0: Array([5, 6, 7, 8, 7, 6, 8, 6, 5, 6, 9, 9, 11, 9, 7, 8, 10, 6, 8])
1: Array([7, 6, 6, 6, 1, 5, 6, 2, 1, 6, 7, 6, 6, 5, 6, 4, 10, 7, 4])
2: Array([9, 10, 8, 3, 8, 10, 9, 9, 8, 8, 8, 4, 7, 6, 7, 5, 4, 6, 7])
3: Array([10, 8, 9, 7, 8, 6, 11, 10, 10, 6, 4, 8, 8, 5, 7, 8, 10, 10, 5])
4: Array([4, 5, 8, 8, 7, 9, 10, 8, 6, 4, 5, 3, 10, 9, 8, 9, 4, 4, 7])
5: Array([6, 4, 8, 5, 7, 6, 7, 7, 4, 9, 8, 8, 6, 7, 11, 8, 11, 3, 11])
6: Array([4, 10, 8, 9, 10, 10, 10, 13, 9, 9, 5, 2, 6, 8, 7, 10, 1, 7, 6])
7: Array([12, 7, 10, 4, 4, 10, 4, 6, 10, 7, 9, 7, 7, 9, 9, 6, 9, 9, 11])
8: Array([6, 13, 9, 11, 8, 8, 7, 11, 8, 8, 4, 5, 9, 10, 4, 10, 2, 11, 1])
9: Array([9, 5, 10, 6, 8, 9, 7, 4, 9, 4, 11, 11, 13, 10, 9, 7, 10, 7, 12])
10: Array([10, 5, 7, 8, 6, 5, 10, 4, 6, 6, 6, 10, 7, 4, 8, 6, 11, 7, 7])
11: Array([4, 9, 8, 12, 9, 7, 3, 9, 5, 8, 8, 8, 10, 13, 5, 11, 3, 11, 5])
12: Array([6, 4, 5, 10, 6, 3, 8, 2, 1, 5, 7, 11, 10, 5, 6, 6, 10, 5, 4])
13: Array([3, 8, 7, 9, 8, 8, 9, 10, 4, 7, 6, 2, 6, 7, 8, 11, 4, 5, 7])
14: Array([8, 9, 10, 2, 6, 10, 9, 12, 10, 8, 9, 5, 6, 10, 9, 6, 8, 8, 11])
15: Array([10, 6, 8, 8, 9, 7, 9, 4, 8, 4, 7, 11, 12, 6, 7, 6, 7, 8, 7])
16: Array([6, 6, 4, 13, 12, 4, 9, 9, 7, 7, 6, 11, 8, 9, 6, 9, 7, 9, 5])
17: Array([9, 8, 4, 10, 11, 6, 8, 6, 5, 8, 7, 11, 7, 2, 8, 10, 7, 4, 5])
18: Array([7, 10, 8, 8, 6, 9, 4, 6, 6, 8, 8, 7, 8, 9, 6, 7, 6, 9, 5])
19: Array([6, 7, 4, 9, 11, 5, 5, 8, 5, 12, 11, 11, 4, 9, 8, 7, 9, 6, 10])
20: Array([9, 7, 6, 9, 9, 8, 7, 6, 8, 7, 9, 10, 9, 8, 8, 6, 7, 8, 9])
21: Array([9, 2, 9, 8, 7, 6, 7, 4, 9, 5, 9, 13, 10, 8, 13, 10, 14, 6, 15])
22: Array([3, 11, 7, 8, 6, 9, 3, 8, 5, 12, 9, 3, 4, 9, 7, 9, 4, 7, 8])
23: Array([7, 9, 9, 8, 8, 6, 6, 8, 11, 6, 8, 10, 12, 12, 5, 6, 9, 11, 7])
24: Array([7, 7, 7, 8, 8, 8, 3, 5, 2, 8, 11, 9, 8, 10, 7, 6, 5, 6, 8])
25: Array([8, 8, 3, 10, 9, 4, 8, 4, 9, 8, 8, 13, 7, 4, 8, 5, 10, 8, 8])
26: Array([6, 7, 6, 9, 11, 10, 7, 10, 9, 8, 9, 7, 7, 9, 7, 9, 3, 7, 9])
27: Array([10, 8, 6, 0, 7, 9, 10, 6, 6, 9, 14, 7, 6, 3, 9, 1, 11, 3, 11])
28: Array([6, 4, 12, 6, 8, 8, 4, 8, 8, 5, 10, 11, 12, 14, 10, 8, 11, 8, 12])
29: Array([14, 10, 11, 4, 5, 12, 8, 6, 13, 5, 8, 7, 10, 6, 8, 5, 8, 10, 8])
30: Array([9, 12, 8, 4, 2, 13, 2, 5, 9, 11, 11, 4, 3, 6, 9, 7, 5, 8, 11])
31: Array([9, 7, 6, 6, 7, 10, 11, 12, 11, 10, 4, 1, 0, 4, 10, 7, 4, 6, 10])
32: Array([8, 6, 5, 7, 10, 7, 9, 5, 4, 7, 9, 8, 8, 6, 7, 4, 6, 6, 8])
33: Array([4, 3, 7, 10, 9, 6, 13, 4, 5, 2, 6, 7, 12, 6, 8, 10, 9, 4, 9])
34: Array([9, 6, 11, 3, 8, 8, 12, 12, 9, 6, 6, 4, 7, 8, 10, 7, 9, 6, 10])
35: Array([9, 5, 7, 7, 9, 9, 7, 9, 13, 8, 10, 10, 8, 11, 8, 5, 6, 9, 13])
36: Array([7, 8, 7, 6, 8, 9, 6, 10, 9, 11, 11, 6, 4, 9, 8, 8, 6, 8, 10])
37: Array([9, 9, 9, 4, 7, 9, 1, 6, 6, 10, 14, 11, 9, 12, 6, 5, 9, 9, 9])
38: Array([4, 6, 6, 9, 6, 8, 8, 4, 5, 6, 9, 6, 9, 8, 7, 6, 6, 6, 7])
39: Array([10, 3, 2, 10, 5, 5, 7, 1, 4, 7, 9, 12, 6, 3, 8, 2, 10, 6, 9])
40: Array([4, 8, 8, 10, 8, 5, 8, 11, 11, 8, 6, 6, 8, 11, 8, 10, 9, 10, 8])
41: Array([6, 7, 6, 9, 8, 8, 10, 8, 8, 8, 6, 6, 5, 3, 11, 11, 8, 5, 9])
42: Array([10, 8, 8, 7, 9, 8, 8, 7, 8, 8, 8, 9, 8, 6, 8, 8, 8, 6, 8])
43: Array([8, 11, 5, 13, 10, 6, 9, 13, 15, 10, 2, 8, 5, 7, 7, 11, 5, 11, 3])
44: Array([5, 11, 6, 8, 5, 8, 7, 8, 8, 9, 5, 1, 5, 6, 4, 4, 4, 10, 3])
45: Array([7, 10, 8, 7, 12, 12, 7, 12, 10, 10, 10, 5, 6, 9, 8, 10, 2, 7, 10])
46: Array([10, 6, 8, 9, 12, 6, 12, 12, 14, 7, 6, 13, 9, 8, 10, 10, 11, 9, 10])
47: Array([7, 6, 6, 6, 2, 6, 6, 2, 0, 6, 6, 5, 6, 5, 6, 3, 10, 6, 5])
48: Array([9, 9, 7, 6, 7, 7, 7, 4, 6, 7, 8, 9, 9, 4, 6, 5, 9, 8, 4])
49: Array([7, 9, 7, 10, 9, 9, 10, 10, 10, 8, 6, 6, 7, 6, 9, 11, 4, 6, 6])
50: Array([8, 7, 8, 9, 4, 7, 1, 3, 4, 8, 9, 10, 7, 8, 8, 8, 8, 8, 8])
51: Array([9, 6, 8, 9, 9, 7, 8, 5, 5, 5, 9, 11, 10, 8, 7, 6, 6, 6, 5])
52: Array([8, 7, 6, 9, 10, 9, 10, 10, 7, 8, 7, 7, 5, 6, 9, 10, 5, 5, 7])
53: Array([6, 8, 8, 8, 10, 9, 9, 8, 6, 5, 7, 5, 11, 9, 7, 10, 5, 7, 5])
54: Array([13, 3, 10, 0, 4, 5, 7, 7, 11, 7, 10, 13, 7, 6, 12, 5, 15, 7, 15])
55: Array([4, 7, 6, 10, 9, 7, 9, 3, 3, 3, 9, 8, 13, 8, 5, 7, 6, 5, 4])
56: Array([9, 7, 8, 9, 5, 7, 1, 3, 5, 8, 9, 11, 8, 9, 8, 9, 9, 8, 8])
57: Array([7, 5, 6, 8, 9, 6, 14, 7, 10, 7, 6, 7, 7, 3, 11, 8, 11, 6, 10])
58: Array([8, 7, 10, 10, 4, 5, 4, 5, 6, 6, 7, 10, 10, 8, 7, 9, 10, 9, 5])
59: Array([3, 8, 1, 11, 10, 8, 7, 8, 7, 11, 9, 5, 5, 7, 7, 7, 3, 6, 10])
60: Array([9, 9, 10, 7, 10, 10, 10, 10, 10, 5, 7, 6, 10, 9, 7, 8, 6, 9, 7])
61: Array([2, 7, 6, 14, 12, 9, 7, 6, 5, 7, 9, 8, 11, 9, 8, 13, 2, 4, 7])
62: Array([9, 6, 9, 1, 5, 7, 6, 5, 9, 6, 11, 11, 10, 9, 9, 5, 15, 8, 13])
63: Array([4, 6, 10, 13, 4, 5, 5, 5, 2, 4, 4, 7, 11, 11, 5, 10, 6, 9, 1])
64: Array([10, 7, 6, 7, 6, 8, 9, 3, 6, 7, 7, 7, 5, 1, 9, 6, 9, 5, 8])
65: Array([11, 8, 8, 2, 9, 12, 7, 9, 14, 9, 13, 9, 8, 9, 11, 6, 9, 8, 15])
66: Array([9, 6, 7, 8, 11, 3, 12, 7, 8, 4, 5, 13, 12, 4, 8, 8, 12, 7, 5])
67: Array([6, 6, 10, 7, 7, 8, 6, 9, 8, 6, 9, 6, 10, 12, 7, 7, 7, 8, 10])
68: Array([5, 6, 6, 8, 7, 9, 8, 4, 5, 5, 9, 5, 10, 8, 7, 6, 7, 6, 7])
69: Array([9, 9, 8, 3, 4, 6, 7, 7, 7, 9, 7, 7, 6, 7, 5, 3, 12, 10, 5])
70: Array([10, 2, 9, 9, 7, 6, 6, 4, 9, 5, 10, 13, 10, 8, 12, 10, 13, 5, 15])
71: Array([6, 6, 9, 8, 10, 11, 12, 11, 8, 5, 5, 3, 7, 6, 10, 12, 3, 3, 8])
72: Array([7, 7, 9, 8, 9, 11, 6, 12, 8, 8, 9, 6, 6, 10, 10, 11, 4, 6, 12])
73: Array([7, 7, 10, 12, 11, 6, 8, 8, 8, 4, 6, 11, 14, 11, 7, 12, 6, 9, 5])
74: Array([5, 12, 9, 8, 8, 10, 8, 13, 9, 10, 5, 1, 4, 7, 7, 11, 3, 8, 5])
75: Array([10, 5, 7, 8, 9, 8, 12, 6, 14, 4, 8, 10, 10, 7, 9, 6, 8, 7, 12])
76: Array([9, 5, 8, 4, 7, 8, 8, 5, 7, 6, 11, 10, 10, 6, 10, 7, 11, 5, 11])
77: Array([9, 8, 7, 3, 8, 10, 12, 7, 8, 7, 8, 3, 7, 3, 8, 7, 6, 4, 8])
78: Array([2, 9, 6, 15, 12, 5, 7, 12, 7, 10, 3, 6, 6, 10, 7, 14, 4, 9, 4])
79: Array([6, 8, 8, 5, 3, 7, 4, 6, 6, 8, 9, 5, 9, 10, 4, 4, 8, 11, 8])
80: Array([14, 9, 6, 1, 3, 7, 4, 6, 8, 13, 9, 10, 1, 2, 8, 1, 12, 9, 9])
81: Array([7, 8, 6, 10, 8, 7, 9, 9, 6, 8, 5, 5, 5, 6, 6, 7, 2, 8, 4])
82: Array([10, 6, 7, 9, 8, 5, 7, 4, 8, 5, 8, 13, 10, 7, 7, 6, 10, 9, 7])
83: Array([8, 10, 7, 7, 7, 6, 8, 5, 7, 7, 7, 9, 9, 7, 6, 7, 8, 9, 3])
84: Array([8, 6, 6, 11, 6, 10, 5, 7, 9, 9, 9, 6, 4, 7, 9, 8, 3, 8, 11])
85: Array([3, 7, 6, 12, 9, 7, 5, 7, 7, 7, 8, 8, 11, 12, 7, 10, 5, 9, 8])
86: Array([6, 9, 5, 4, 6, 3, 10, 4, 3, 9, 7, 6, 6, 3, 6, 5, 13, 7, 4])
87: Array([5, 5, 6, 12, 5, 7, 4, 3, 4, 6, 8, 9, 9, 10, 8, 8, 7, 7, 9])
88: Array([10, 10, 9, 5, 10, 11, 8, 11, 9, 8, 9, 7, 10, 10, 4, 5, 3, 9, 5])
89: Array([6, 8, 6, 4, 7, 9, 11, 8, 8, 8, 7, 4, 8, 7, 6, 5, 7, 7, 8])
90: Array([14, 4, 8, 6, 9, 6, 10, 3, 10, 3, 9, 15, 12, 6, 9, 5, 14, 7, 10])
91: Array([14, 6, 11, 7, 4, 7, 5, 5, 11, 4, 7, 12, 10, 8, 9, 6, 11, 10, 8])
92: Array([11, 10, 9, 2, 2, 7, 4, 9, 7, 10, 6, 6, 3, 6, 5, 3, 9, 10, 5])
93: Array([6, 8, 7, 10, 7, 1, 8, 8, 3, 8, 3, 8, 6, 6, 3, 5, 9, 10, 0])
94: Array([11, 3, 2, 7, 5, 5, 7, 0, 4, 7, 10, 11, 7, 3, 7, 1, 9, 6, 8])
95: Array([3, 10, 6, 14, 9, 7, 4, 7, 9, 9, 7, 8, 8, 9, 6, 12, 4, 10, 5])
96: Array([5, 6, 5, 11, 7, 6, 2, 5, 1, 10, 9, 10, 6, 9, 6, 7, 6, 8, 6])
97: Array([7, 5, 10, 2, 8, 10, 11, 12, 9, 7, 7, 4, 6, 9, 10, 8, 9, 5, 14])
98: Array([7, 8, 9, 8, 8, 7, 7, 8, 11, 7, 8, 10, 11, 12, 5, 7, 9, 12, 7])
99: Array([6, 6, 7, 9, 10, 5, 8, 7, 2, 6, 8, 9, 10, 10, 5, 7, 6, 7, 4])
100: Array([8, 7, 11, 9, 7, 9, 7, 11, 9, 7, 6, 6, 6, 9, 9, 11, 5, 7, 8])
101: Array([5, 12, 7, 9, 8, 11, 5, 11, 8, 11, 7, 0, 3, 8, 6, 9, 0, 8, 6])
102: Array([8, 7, 7, 7, 9, 9, 6, 8, 8, 8, 9, 8, 8, 7, 8, 8, 7, 7, 8])
103: Array([8, 9, 9, 11, 9, 9, 9, 9, 10, 7, 4, 7, 8, 7, 8, 12, 4, 9, 4])
104: Array([7, 6, 8, 9, 9, 7, 8, 9, 4, 6, 8, 8, 9, 11, 5, 7, 5, 8, 5])
105: Array([7, 10, 7, 6, 10, 10, 8, 8, 8, 8, 10, 7, 10, 9, 6, 7, 5, 7, 6])
106: Array([10, 5, 9, 4, 10, 7, 8, 13, 8, 9, 8, 11, 5, 9, 9, 6, 10, 6, 13])
107: Array([4, 8, 10, 6, 4, 8, 5, 8, 5, 7, 7, 4, 9, 12, 5, 5, 6, 9, 6])
108: Array([14, 7, 8, 5, 9, 9, 9, 9, 11, 7, 9, 10, 7, 7, 7, 3, 7, 8, 11])
109: Array([6, 5, 9, 8, 8, 10, 11, 10, 10, 4, 5, 4, 9, 9, 10, 11, 6, 6, 10])
110: Array([11, 5, 8, 4, 5, 7, 8, 5, 9, 6, 9, 10, 8, 7, 9, 5, 13, 8, 11])
111: Array([6, 10, 5, 7, 8, 7, 11, 12, 9, 12, 4, 2, 2, 4, 7, 7, 4, 8, 6])
112: Array([3, 2, 7, 12, 9, 4, 12, 11, 5, 7, 3, 6, 4, 7, 11, 13, 8, 4, 9])
113: Array([6, 8, 8, 13, 8, 6, 8, 10, 6, 7, 2, 6, 6, 9, 6, 11, 3, 10, 2])
114: Array([6, 11, 6, 9, 6, 5, 3, 4, 7, 11, 8, 10, 7, 7, 7, 8, 10, 9, 5])

Array([5, 7, 8, 8, 8, 8, 10, 9, 6, 9, 5, 3, 4, 4, 10, 11, 8, 4, 8]) : 41 13 52
Array([8, 10, 6, 6, 4, 8, 4, 4, 9, 8, 11, 8, 9, 9, 4, 2, 8, 10, 8]) : 79 18 37
Array([7, 10, 12, 4, 10, 10, 9, 13, 11, 5, 8, 7, 13, 13, 6, 9, 7, 9, 8]) : 60 67 88
Array([6, 7, 5, 12, 7, 5, 3, 6, 1, 10, 10, 9, 5, 9, 6, 7, 6, 7, 7]) : 96 24 50
Array([7, 6, 6, 6, 4, 10, 7, 6, 3, 9, 7, 3, 2, 3, 9, 5, 4, 4, 8]) : 64 77 2
Array([11, 6, 7, 0, 4, 9, 8, 5, 6, 10, 11, 7, 3, 2, 10, 3, 10, 4, 13]) : 27 80 64
Array([3, 6, 7, 12, 9, 7, 7, 7, 8, 7, 7, 7, 10, 12, 7, 10, 5, 8, 8]) : 85 95 40
Array([6, 9, 6, 10, 6, 6, 4, 4, 7, 10, 8, 9, 7, 7, 5, 8, 8, 8, 6]) : 114 18 50
Array([4, 11, 6, 15, 9, 9, 3, 8, 8, 10, 7, 8, 8, 10, 6, 12, 4, 10, 4]) : 95 11 85
Array([3, 8, 6, 14, 13, 9, 7, 8, 6, 7, 9, 7, 9, 8, 9, 14, 2, 4, 7]) : 61 26 85
Array([4, 2, 7, 12, 9, 4, 10, 11, 7, 8, 2, 7, 4, 7, 12, 13, 9, 5, 10]) : 112 41 52
Array([5, 7, 6, 9, 9, 8, 10, 2, 4, 3, 9, 8, 14, 7, 5, 6, 6, 5, 5]) : 55 68 38
Array([5, 5, 7, 10, 8, 7, 10, 8, 8, 8, 5, 5, 6, 5, 10, 11, 9, 5, 9]) : 41 57 52
Array([9, 6, 9, 8, 6, 9, 8, 9, 9, 7, 6, 6, 6, 9, 9, 8, 7, 9, 10]) : 100 102 67
Array([6, 6, 9, 11, 11, 4, 9, 6, 8, 4, 6, 11, 15, 10, 9, 11, 11, 7, 7]) : 73 0 66
Array([3, 10, 9, 7, 8, 6, 8, 13, 7, 9, 5, 5, 7, 11, 7, 10, 8, 9, 5]) : 40 74 100
Array([7, 10, 8, 4, 4, 9, 5, 4, 8, 8, 11, 6, 10, 9, 6, 4, 10, 8, 9]) : 79 7 18
Array([3, 15, 8, 13, 9, 9, 7, 12, 11, 11, 3, 3, 6, 8, 4, 11, 1, 12, 1]) : 8 74 6
Array([10, 9, 9, 8, 8, 8, 8, 11, 14, 8, 6, 11, 7, 8, 10, 9, 9, 11, 9]) : 46 3 42
Array([10, 6, 9, 10, 9, 9, 5, 10, 15, 7, 8, 13, 10, 13, 11, 10, 9, 11, 15]) : 35 46 28
Array([4, 12, 7, 8, 7, 5, 7, 6, 6, 8, 8, 7, 10, 9, 5, 8, 10, 9, 2]) : 83 18 114
Array([11, 7, 6, 6, 5, 7, 8, 6, 8, 10, 7, 8, 2, 3, 9, 5, 9, 7, 9]) : 64 10 42
Array([8, 3, 9, 11, 12, 9, 7, 4, 10, 2, 12, 15, 15, 12, 10, 11, 8, 6, 12]) : 9 70 28
Array([7, 8, 7, 15, 8, 8, 5, 2, 7, 5, 6, 9, 11, 6, 6, 11, 2, 9, 2]) : 95 103 63
Array([3, 8, 9, 10, 8, 6, 7, 10, 11, 8, 5, 7, 9, 12, 7, 10, 9, 11, 7]) : 40 98 23
Array([1, 9, 11, 12, 8, 9, 7, 11, 11, 7, 6, 4, 9, 13, 8, 12, 5, 9, 9]) : 40 100 85
Array([11, 8, 7, 6, 6, 7, 8, 8, 4, 8, 4, 6, 2, 3, 8, 8, 7, 6, 5]) : 64 81 52
Array([8, 5, 9, 5, 6, 6, 11, 6, 4, 5, 5, 8, 10, 6, 8, 7, 10, 6, 6]) : 10 0 15
Array([5, 9, 8, 12, 9, 8, 4, 9, 5, 8, 7, 7, 8, 12, 5, 10, 3, 9, 5]) : 11 85 95
Array([8, 12, 6, 6, 6, 10, 4, 6, 7, 11, 9, 6, 6, 7, 5, 5, 5, 8, 6]) : 18 105 2
Array([8, 5, 8, 1, 6, 8, 7, 8, 3, 9, 11, 6, 5, 7, 9, 5, 10, 4, 12]) : 5 27 76
Array([2, 7, 8, 12, 11, 6, 11, 10, 7, 6, 5, 5, 10, 10, 6, 11, 5, 7, 6]) : 53 4 13
Array([9, 8, 11, 8, 5, 5, 7, 6, 5, 5, 6, 10, 12, 9, 6, 9, 10, 9, 2]) : 58 83 51
Array([6, 8, 11, 6, 8, 7, 10, 13, 13, 8, 5, 5, 8, 9, 9, 11, 11, 9, 9]) : 40 34 100
Array([10, 7, 7, 8, 6, 11, 4, 6, 9, 9, 10, 7, 5, 8, 9, 7, 2, 7, 12]) : 84 36 102
Array([8, 6, 10, 3, 9, 9, 12, 12, 9, 6, 6, 4, 8, 8, 9, 7, 8, 7, 11]) : 34 97 14
Array([13, 5, 11, 6, 4, 7, 6, 5, 10, 4, 7, 12, 10, 7, 9, 6, 13, 10, 8]) : 91 110 82
Array([8, 7, 9, 9, 6, 9, 7, 7, 9, 6, 6, 7, 6, 7, 9, 10, 6, 8, 7]) : 100 102 42
Array([3, 10, 7, 8, 6, 9, 3, 7, 5, 11, 9, 3, 4, 10, 7, 10, 4, 6, 7]) : 22 101 18
Array([8, 8, 9, 7, 7, 7, 11, 10, 11, 6, 4, 6, 7, 6, 9, 8, 10, 9, 7]) : 3 34 60
Array([8, 10, 7, 6, 10, 10, 8, 8, 9, 7, 10, 6, 10, 9, 5, 5, 5, 7, 8]) : 105 88 2
Array([4, 14, 6, 11, 8, 8, 7, 11, 10, 10, 3, 3, 6, 8, 5, 11, 2, 11, 1]) : 8 74 113
Array([3, 8, 7, 10, 9, 8, 8, 10, 2, 8, 4, 3, 4, 7, 8, 12, 3, 4, 5]) : 13 81 52
Array([10, 6, 8, 7, 10, 10, 6, 9, 13, 7, 11, 10, 8, 10, 8, 4, 7, 9, 13]) : 35 108 65
Array([8, 8, 8, 5, 8, 10, 7, 11, 9, 10, 9, 5, 6, 9, 7, 7, 6, 8, 12]) : 36 14 72
Array([5, 7, 6, 11, 9, 9, 5, 8, 7, 10, 8, 6, 6, 10, 8, 9, 2, 7, 8]) : 26 84 59
Array([8, 8, 4, 12, 11, 6, 9, 7, 6, 8, 7, 10, 7, 2, 8, 11, 7, 6, 4]) : 17 52 16
Array([9, 6, 5, 5, 9, 7, 4, 5, 5, 10, 15, 13, 8, 9, 7, 3, 9, 7, 12]) : 37 19 24
Array([10, 5, 8, 3, 6, 9, 4, 3, 4, 7, 12, 10, 9, 8, 7, 4, 9, 6, 11]) : 76 37 110
Array([6, 9, 8, 14, 7, 8, 6, 10, 7, 8, 2, 6, 5, 8, 8, 13, 4, 9, 3]) : 113 103 78
Array([9, 8, 7, 7, 10, 7, 9, 9, 8, 8, 7, 9, 7, 6, 8, 8, 9, 7, 7]) : 42 102 52
Array([7, 4, 6, 9, 6, 3, 7, 1, 1, 6, 8, 12, 10, 6, 7, 6, 12, 5, 5]) : 12 10 0
Array([6, 6, 9, 9, 10, 11, 6, 12, 9, 8, 8, 5, 5, 12, 11, 12, 4, 6, 13]) : 72 100 45
Array([6, 9, 5, 5, 5, 3, 9, 4, 2, 9, 8, 7, 6, 2, 6, 4, 13, 6, 3]) : 86 1 47
Array([10, 5, 5, 8, 9, 10, 11, 8, 9, 8, 7, 6, 5, 4, 8, 6, 4, 6, 9]) : 52 77 42
Array([14, 7, 7, 2, 7, 10, 10, 8, 10, 7, 9, 8, 7, 4, 7, 3, 8, 7, 9]) : 108 29 2
Array([12, 10, 9, 5, 5, 8, 5, 8, 13, 9, 9, 10, 6, 7, 8, 6, 9, 12, 9]) : 7 29 108
Array([13, 7, 6, 2, 8, 10, 13, 6, 12, 6, 10, 8, 9, 2, 6, 1, 9, 8, 8]) : 108 29 77
Array([6, 4, 9, 13, 6, 6, 7, 7, 3, 5, 4, 8, 9, 10, 6, 9, 6, 7, 4]) : 63 104 99
Array([4, 6, 8, 6, 4, 5, 6, 8, 1, 8, 7, 4, 6, 10, 6, 6, 8, 6, 7]) : 107 38 79
Array([13, 10, 13, 4, 5, 11, 7, 10, 12, 6, 6, 6, 9, 8, 8, 8, 6, 10, 7]) : 29 60 7
Array([8, 8, 8, 5, 8, 9, 6, 9, 10, 10, 10, 7, 6, 10, 9, 8, 7, 8, 10]) : 36 102 14
Array([8, 9, 5, 4, 5, 3, 9, 4, 2, 9, 7, 7, 6, 2, 6, 3, 13, 6, 4]) : 86 1 47
Array([7, 7, 5, 6, 10, 6, 5, 8, 6, 11, 11, 10, 6, 8, 8, 6, 8, 7, 10]) : 19 102 36
Array([4, 11, 6, 8, 4, 9, 5, 8, 8, 10, 6, 2, 5, 8, 3, 5, 3, 11, 3]) : 44 101 18
Array([3, 7, 8, 10, 10, 6, 9, 8, 6, 7, 6, 7, 9, 9, 7, 11, 6, 7, 5]) : 53 104 85
Array([4, 10, 7, 10, 11, 10, 10, 13, 8, 9, 4, 1, 5, 9, 7, 11, 0, 6, 5]) : 6 74 101
Array([4, 7, 8, 5, 8, 9, 7, 8, 6, 7, 11, 6, 11, 11, 7, 8, 7, 6, 10]) : 67 0 105
Array([6, 5, 6, 10, 6, 3, 7, 2, 1, 5, 7, 11, 9, 6, 6, 6, 10, 6, 5]) : 12 10 0
Array([9, 7, 3, 11, 10, 3, 8, 5, 11, 9, 8, 12, 7, 4, 7, 6, 10, 8, 9]) : 25 82 20
Array([3, 7, 5, 14, 13, 9, 9, 7, 6, 7, 8, 8, 11, 9, 8, 13, 3, 4, 7]) : 61 85 53
Array([6, 10, 9, 14, 8, 7, 7, 11, 6, 7, 2, 5, 6, 9, 5, 11, 2, 9, 2]) : 113 8 103
Array([7, 7, 4, 6, 8, 8, 4, 2, 0, 9, 14, 8, 8, 8, 3, 2, 4, 6, 6]) : 24 32 96
Array([6, 10, 5, 9, 6, 5, 3, 5, 6, 12, 8, 9, 6, 7, 6, 8, 9, 9, 5]) : 114 18 96
Array([9, 5, 11, 4, 8, 6, 8, 7, 7, 4, 10, 11, 13, 11, 7, 5, 11, 9, 8]) : 9 28 23
Array([6, 2, 7, 9, 11, 8, 12, 9, 9, 5, 7, 7, 8, 9, 10, 8, 7, 5, 13]) : 109 75 57
Array([4, 14, 7, 11, 9, 9, 6, 12, 11, 11, 5, 4, 6, 10, 3, 10, 2, 12, 2]) : 8 74 101
Array([9, 9, 9, 7, 8, 9, 5, 8, 8, 9, 8, 8, 7, 8, 8, 8, 6, 8, 8]) : 102 42 18
Array([7, 7, 6, 8, 9, 4, 10, 8, 6, 7, 5, 9, 7, 6, 5, 6, 8, 9, 4]) : 83 93 3
Array([8, 8, 6, 10, 9, 7, 9, 9, 7, 7, 6, 5, 7, 6, 7, 7, 4, 8, 3]) : 81 49 52
Array([5, 6, 10, 7, 7, 10, 9, 8, 9, 5, 6, 3, 10, 10, 9, 10, 6, 7, 10]) : 109 4 67
Array([9, 9, 11, 8, 7, 10, 8, 11, 9, 6, 5, 5, 8, 10, 8, 11, 5, 8, 7]) : 100 60 103
Array([13, 10, 9, 2, 6, 10, 4, 6, 11, 7, 12, 11, 8, 8, 7, 4, 10, 10, 10]) : 7 29 108
Array([15, 4, 9, 5, 8, 6, 9, 5, 11, 2, 9, 15, 13, 6, 9, 5, 14, 8, 10]) : 90 91 110
Array([13, 10, 12, 3, 5, 12, 7, 6, 13, 4, 9, 7, 11, 7, 8, 6, 7, 10, 8]) : 29 7 91
Array([2, 6, 5, 13, 8, 4, 5, 7, 6, 9, 8, 10, 9, 12, 8, 9, 9, 9, 10]) : 85 87 0
